Here are some points:
tensor([-0.8, -1.0, -0.8, -0.6, -1.8, -0.7, -1.1, -1.2,  0.1, -1.0, -0.3,
        -0.2, -0.4, -0.6, -0.7, -1.2])
tensor([0.4, 0.3, 1.0, 0.5, 0.1, 0.2, 0.2, 0.9, 1.1, 1.4, 0.6, 1.0, 0.0,
        0.4, 0.3, 0.4])
tensor([1.4, 1.1, 1.0, 1.6, 1.4, 1.7, 0.0, 1.3, 1.2, 1.1, 1.6, 1.8, 1.6,
        1.6, 1.6, 1.6])
tensor([-0.5, -1.0, -0.6, -0.1,  0.1, -0.2, -1.1, -0.8, -0.7, -0.1, -0.1,
        -1.1, -1.0, -0.5, -0.7, -1.2])
tensor([ 0.4,  0.4, -1.5,  0.3,  0.3,  0.2,  0.4,  0.5, -1.7, -1.8, -2.2,
        -1.7,  0.4,  0.1,  0.2, -0.3])
tensor([1.0, 1.2, 1.1, 1.0, 1.3, 1.0, 0.6, 1.1, 1.1, 1.4, 1.3, 1.0, 1.2,
        1.1, 1.1, 1.4])
tensor([ 0.0, -0.6, -1.0, -0.8, -0.3, -1.4, -0.7, -0.5, -0.1, -0.8, -0.9,
        -0.6, -0.4, -0.8, -0.4, -0.5])
tensor([0.1, 0.5, 1.2, 0.5, 0.1, 0.5, 0.7, 0.3, 1.2, 1.1, 0.6, 1.4, 0.4,
        0.4, 0.9, 0.6])
tensor([-1.8, -0.8, -0.8, -0.6, -0.9, -1.4, -0.6, -1.2, -0.7, -0.4, -0.7,
        -1.1, -0.6, -0.9, -0.7, -1.8])
tensor([2.7, 2.9, 1.1, 2.8, 2.7, 2.9, 2.9, 1.0, 1.6, 1.5, 2.6, 1.7, 2.9,
        2.6, 3.0, 2.8])
tensor([1.6, 1.4, 1.4, 1.4, 1.8, 2.4, 1.7, 1.9, 1.5, 1.5, 2.0, 1.3, 1.6,
        1.6, 1.5, 1.8])
tensor([2.5, 2.0, 1.6, 2.0, 2.1, 2.2, 1.8, 2.1, 1.2, 1.3, 2.1, 1.3, 2.0,
        2.1, 2.3, 2.3])
tensor([-0.3, -0.8, -1.0, -0.4, -1.2, -0.7, -0.1, -0.5, -1.1, -1.0, -0.6,
        -0.4, -0.8, -1.8, -0.7, -0.5])
tensor([-0.1, -1.8,  0.7, -0.1, -0.5, -0.7, -0.2, -0.8,  1.2,  0.8,  0.4,
         1.0, -0.5,  0.1, -0.9, -0.1])
tensor([-1.4, -0.1,  1.1, -0.6, -0.6, -0.6, -0.7,  0.0,  1.2,  0.9,  0.6,
         1.0, -0.8,  0.1, -0.1, -0.3])
tensor([-0.9, -0.8, -0.3, -1.2, -0.6, -1.4, -0.5, -1.0, -0.6, -0.5, -0.2,
        -0.9, -1.0, -1.2, -0.7, -0.9])
tensor([-1.8, -1.2, -0.4, -1.2, -0.9, -0.7, -0.7, -0.8, -0.7, -0.5, -0.3,
        -0.6, -1.4, -0.6, -1.7, -0.8])
tensor([-0.8, -1.5, -1.2,  0.0, -0.1,  0.5, -0.6, -0.1, -1.4, -1.0,  0.1,
        -1.1, -0.2, -0.5, -0.4, -0.5])
tensor([ 0.9,  0.9, -1.0,  0.8,  0.2,  0.9,  0.7,  0.5, -0.7, -1.2, -3.0,
        -1.1,  0.5, -0.2,  0.5,  0.5])
tensor([-1.2, -1.8, -0.5, -1.0, -1.2, -0.7, -1.8, -1.4, -0.1, -0.1,  0.1,
        -0.4, -1.4, -0.9, -0.7, -0.3])
tensor([ 1.0,  2.2, -1.0,  2.5,  2.2,  2.3,  2.2,  2.3, -1.4, -1.5, -2.2,
        -1.1,  2.3,  2.5,  2.4,  2.4])
tensor([1.7, 1.6, 1.2, 1.9, 1.6, 1.7, 1.7, 1.8, 1.3, 1.0, 1.7, 1.4, 1.5,
        1.4, 0.9, 1.6])
tensor([1.5, 0.7, 1.0, 1.5, 1.5, 1.7, 1.7, 1.4, 0.7, 1.2, 1.3, 1.0, 1.4,
        1.7, 1.7, 1.4])
tensor([-0.8, -0.8, -0.4, -0.6, -0.9, -0.6, -0.3, -0.2, -1.1, -0.4,  0.9,
        -0.2, -0.6, -1.4, -1.1, -0.3])
Here are 10 more points, each followed by its number:
tensor([-0.9, -1.5, -1.0, -0.8, -0.8, -0.3, -1.8, -1.2, -0.9, -1.0, -0.2,
        -0.9, -1.4, -1.8, -0.9, -1.4]) 0
tensor([ 0.0, -0.4, -0.8, -0.1, -0.1, -0.7, -0.1, -0.2, -0.6, -0.5, -0.9,
        -0.7,  0.2,  0.2,  0.2, -0.1]) 1
tensor([0.6, 1.3, 0.7, 0.7, 1.2, 0.4, 1.0, 0.9, 1.0, 0.8, 0.6, 1.0, 1.0,
        0.9, 0.8, 1.2]) 2
tensor([ 0.9,  0.4, -1.0,  0.8,  0.4,  0.5,  0.4,  0.5, -2.2, -0.4, -1.7,
        -0.9,  0.5,  0.6,  0.5,  0.2]) 3
tensor([-0.1,  0.1, -1.2,  0.3, -0.9, -0.7, -0.6, -0.6, -0.6, -0.3, -0.7,
        -1.4, -0.4,  0.1, -0.9, -0.9]) 4
tensor([ 0.5,  0.2,  0.8, -0.6, -0.3,  0.0, -0.5,  0.2,  1.2,  0.9,  0.8,
         0.4, -0.6, -0.3, -0.3, -0.2]) 5
tensor([0.4, 0.0, 0.6, 0.5, 0.5, 0.0, 0.4, 0.6, 1.1, 1.4, 0.8, 1.0, 0.9,
        0.4, 0.2, 0.4]) 6
tensor([ 0.1,  0.4, -1.8,  0.2,  0.6,  0.5,  0.9,  0.4, -0.6, -0.6, -1.4,
        -0.4,  0.5,  0.5,  0.5,  0.1]) 7
tensor([0.5, 0.3, 1.1, 0.2, 0.4, 0.9, 0.6, 0.5, 1.0, 1.3, 1.0, 1.0, 0.4,
        0.4, 0.8, 0.3]) 8
tensor([-0.1, -0.2,  0.8, -0.1,  0.1, -0.3,  0.0, -0.5,  0.9,  1.0,  0.6,
         0.7,  0.2,  0.3,  0.0,  0.1]) 9
Which two of these numbered points are nearest to each point below, looking only along the 5 directions in which the first points spread most? Their numbers follow each, nearest first.
tensor([0.4, 0.1, 0.8, 0.3, 0.1, 0.3, 0.9, 0.5, 1.2, 0.6, 0.3, 0.9, 0.4,
        0.6, 0.0, 0.1]) > 6 8
tensor([-0.9, -1.0, -0.8, -0.5, -0.3, -0.4, -0.6, -1.0, -1.4, -1.5, -0.7,
        -1.1, -0.8, -0.6,  0.4, -0.9]) > 4 0
tensor([1.7, 2.0, 0.9, 1.7, 1.8, 1.9, 2.0, 2.0, 1.6, 0.6, 1.8, 1.5, 1.8,
        1.9, 1.8, 1.8]) > 2 8
tensor([0.4, 1.1, 1.6, 1.3, 0.4, 0.7, 0.8, 0.7, 0.9, 1.0, 1.2, 1.1, 0.6,
        0.6, 0.6, 0.3]) > 8 2
tensor([ 0.8,  0.8, -1.0,  0.4,  0.6,  0.9,  1.0,  0.2, -1.7, -0.8, -1.1,
        -1.7,  0.6,  0.7,  0.5,  0.6]) > 3 7
tensor([ 0.1, -0.3,  0.9, -0.1,  0.3,  0.2, -0.2,  0.1,  0.9,  1.1,  0.4,
         0.9,  0.3,  0.4, -0.4,  0.0]) > 9 5
tensor([ 0.8,  0.3, -1.5,  0.4,  0.5,  0.8,  0.6,  1.0, -3.1, -1.0, -0.7,
        -1.7,  0.5,  0.4,  0.0,  0.8]) > 3 7
tensor([-0.8, -0.6,  0.9,  0.4,  0.1,  0.3, -0.2, -0.2,  0.7,  0.7,  0.3,
         0.8, -0.4,  0.0, -0.3,  0.3]) > 9 5
tensor([ 1.1,  1.5, -1.5,  1.6,  1.5,  1.1,  1.6,  1.5, -1.7, -0.8, -1.7,
        -2.2,  1.5,  1.0,  1.3,  1.4]) > 3 7
tensor([ 0.1,  0.7, -1.0,  0.4,  0.5,  0.4,  0.2,  0.2, -0.6, -1.0, -1.7,
        -0.7,  0.0,  0.2,  0.4,  0.0]) > 7 3
tensor([-0.1,  0.3,  0.9, -0.5, -0.1, -0.2, -0.2,  0.2,  1.0,  1.0,  0.4,
         0.9,  0.7,  0.3,  0.1, -0.1]) > 9 5
tensor([ 0.0, -0.3, -1.8,  0.0,  0.1, -0.4,  0.0,  0.1, -0.4, -0.3, -0.7,
        -0.7,  0.0,  0.0,  0.3,  0.4]) > 1 4
tensor([ 0.3,  0.3,  0.9, -0.3, -0.1,  0.6,  0.4, -0.2,  1.1,  1.1,  0.2,
         0.9, -0.2, -0.1,  0.0,  0.0]) > 9 5
tensor([ 1.1,  0.8, -0.8,  1.1,  1.2,  1.2,  1.1,  1.4, -2.2, -2.3, -0.9,
        -1.1,  1.2,  1.0,  0.9,  1.1]) > 3 7
tensor([ 0.1,  0.1,  0.7,  0.3,  0.6,  0.2,  0.2,  0.2,  1.0,  1.1,  0.4,
         1.1,  0.1, -0.3,  0.6, -0.1]) > 6 9
tensor([ 0.5,  0.0,  1.1,  0.8, -0.8,  0.0,  0.5,  1.0,  1.0,  1.3,  0.8,
         1.1,  0.1, -0.3,  0.2,  0.2]) > 6 8
tensor([-0.6, -0.3, -1.2, -0.4, -0.9, -0.6,  0.2, -1.0, -0.6, -1.0, -0.6,
        -1.7, -0.5, -0.3, -0.4, -0.5]) > 4 1
tensor([ 0.6,  0.1,  1.1,  0.0,  0.6,  0.4,  0.8,  0.2,  0.9,  1.1,  1.0,
         1.4,  0.2,  0.5, -0.4, -0.1]) > 6 8
tensor([-1.4, -1.8, -0.8, -1.8, -1.4, -0.9, -1.1, -2.3, -0.4, -0.4, -0.9,
        -1.1, -1.8, -1.4, -1.4, -1.4]) > 0 4
tensor([ 0.4, -0.4,  0.9, -0.4,  0.1,  0.6, -0.2, -0.2,  0.6,  1.0,  1.0,
         0.7,  0.3,  0.1, -0.3,  0.5]) > 9 5
tensor([2.1, 2.0, 1.3, 2.3, 2.1, 2.3, 2.1, 2.0, 1.3, 1.2, 1.9, 1.7, 1.9,
        2.1, 2.0, 2.3]) > 2 8
tensor([1.6, 1.8, 1.4, 1.9, 1.8, 1.8, 1.9, 2.1, 1.3, 1.3, 1.9, 1.2, 1.9,
        2.1, 1.7, 1.9]) > 2 8
tensor([ 0.4,  0.6,  1.2,  0.6, -0.2,  0.9,  0.8, -0.1,  1.4,  0.6,  1.1,
         0.7,  0.3,  0.4,  0.9,  0.9]) > 6 8
tensor([0.9, 0.7, 1.3, 0.5, 1.1, 0.2, 1.1, 0.7, 1.2, 1.1, 1.0, 1.0, 0.7,
        0.4, 0.2, 0.8]) > 8 2
tensor([ 0.1,  0.1,  0.9,  0.2,  0.4,  0.7, -0.1,  0.6,  1.1,  0.4,  1.2,
         1.2,  0.5,  0.2,  0.2,  0.5]) > 6 8
tensor([ 0.2,  1.0,  1.4, -0.1,  0.3,  0.2, -0.3,  0.2,  0.9,  0.7,  0.8,
         0.6, -0.4,  0.1,  0.2, -0.3]) > 9 5
tensor([-0.6, -0.4, -0.8, -0.4, -0.3, -0.3, -0.7, -0.8, -0.3, -1.0, -0.3,
        -1.4, -0.8, -1.8, -0.6, -0.5]) > 4 0
tensor([ 0.8,  0.4, -1.5,  0.5,  0.7,  0.6,  0.6,  0.3, -1.1, -1.2, -1.1,
        -1.4,  0.5,  0.5,  0.5,  0.7]) > 3 7
tensor([-0.9, -0.6, -0.2, -2.3, -0.3,  0.1, -0.7, -0.8, -0.9, -1.0, -1.1,
        -0.1, -0.6, -0.6, -0.6, -0.6]) > 4 1
tensor([0.6, 0.8, 0.9, 0.4, 0.6, 0.2, 0.9, 0.3, 0.7, 0.9, 1.0, 1.3, 0.7,
        1.0, 0.4, 0.3]) > 8 6
tensor([ 0.7,  1.4, -1.2,  1.3,  0.8,  0.7,  0.8,  1.3, -1.7, -1.0, -1.4,
        -1.4,  1.0,  1.0,  0.6,  0.8]) > 3 7
tensor([0.7, 0.8, 1.1, 0.9, 0.9, 0.9, 0.6, 0.6, 1.2, 1.2, 0.9, 1.2, 0.5,
        0.7, 0.8, 0.8]) > 8 2
tensor([0.1, 0.8, 1.1, 0.5, 0.9, 0.7, 0.2, 0.2, 0.7, 1.0, 0.6, 0.8, 0.1,
        0.1, 0.6, 0.5]) > 6 8
tensor([ 0.5,  0.0, -0.8,  0.1,  0.1,  0.4,  0.7,  0.4, -0.3, -1.2, -0.9,
        -1.7,  0.4,  0.4, -0.1,  0.4]) > 7 3
tensor([ 0.1,  0.3, -1.8,  0.3,  0.4, -0.3,  0.4,  0.1, -0.7, -1.0, -0.7,
        -0.9,  0.6,  0.4,  0.7,  0.4]) > 7 3
tensor([ 1.6,  1.4, -0.6,  1.9,  2.9,  1.1,  1.6,  1.7, -1.7, -0.8, -1.4,
        -1.4,  1.4,  1.3,  1.4,  1.3]) > 3 7
tensor([-0.5, -0.6,  0.3,  0.1,  0.1, -0.9,  0.0, -0.3,  0.8,  0.5,  0.2,
         1.1,  0.0, -1.2, -0.1, -0.6]) > 5 9
tensor([2.9, 2.8, 1.3, 2.7, 2.8, 2.8, 2.9, 2.8, 1.4, 1.7, 2.5, 1.5, 2.8,
        2.8, 2.9, 2.8]) > 2 8
tensor([ 0.1,  0.1, -0.6, -0.5,  0.4, -0.1, -0.2, -0.5, -0.9, -0.6, -0.3,
        -1.1,  0.1,  0.1,  0.4, -0.5]) > 1 4
tensor([-0.1,  0.2,  1.0, -0.4, -0.1,  0.3, -0.6, -0.5,  0.4,  0.6,  0.4,
         1.0, -0.4, -0.6,  0.2,  1.2]) > 9 5
tensor([ 1.3,  1.2, -0.8,  1.1,  1.0,  1.4,  1.1,  1.0, -1.1, -0.6, -1.1,
        -0.7,  1.1,  0.7,  0.9,  1.2]) > 3 7
tensor([-0.2, -0.6, -1.8, -0.8, -0.8, -1.1, -0.5, -0.1, -0.7, -0.4, -0.7,
        -0.3, -0.5, -0.8, -0.4, -0.1]) > 4 1
tensor([ 0.1,  0.5, -0.8,  0.5,  0.3,  0.7,  0.2,  0.4, -0.9, -0.6, -1.7,
        -1.4,  0.1,  0.4,  0.8,  0.2]) > 7 3
tensor([1.0, 0.8, 0.9, 1.5, 1.1, 1.2, 1.5, 1.4, 1.3, 1.1, 1.5, 1.2, 1.3,
        1.0, 1.4, 1.3]) > 2 8
tensor([-1.8, -1.5, -0.5, -1.4, -1.2, -1.4, -2.2, -2.3, -0.1, -0.8,  0.3,
        -0.3, -1.4, -1.8, -2.2, -1.8]) > 0 4
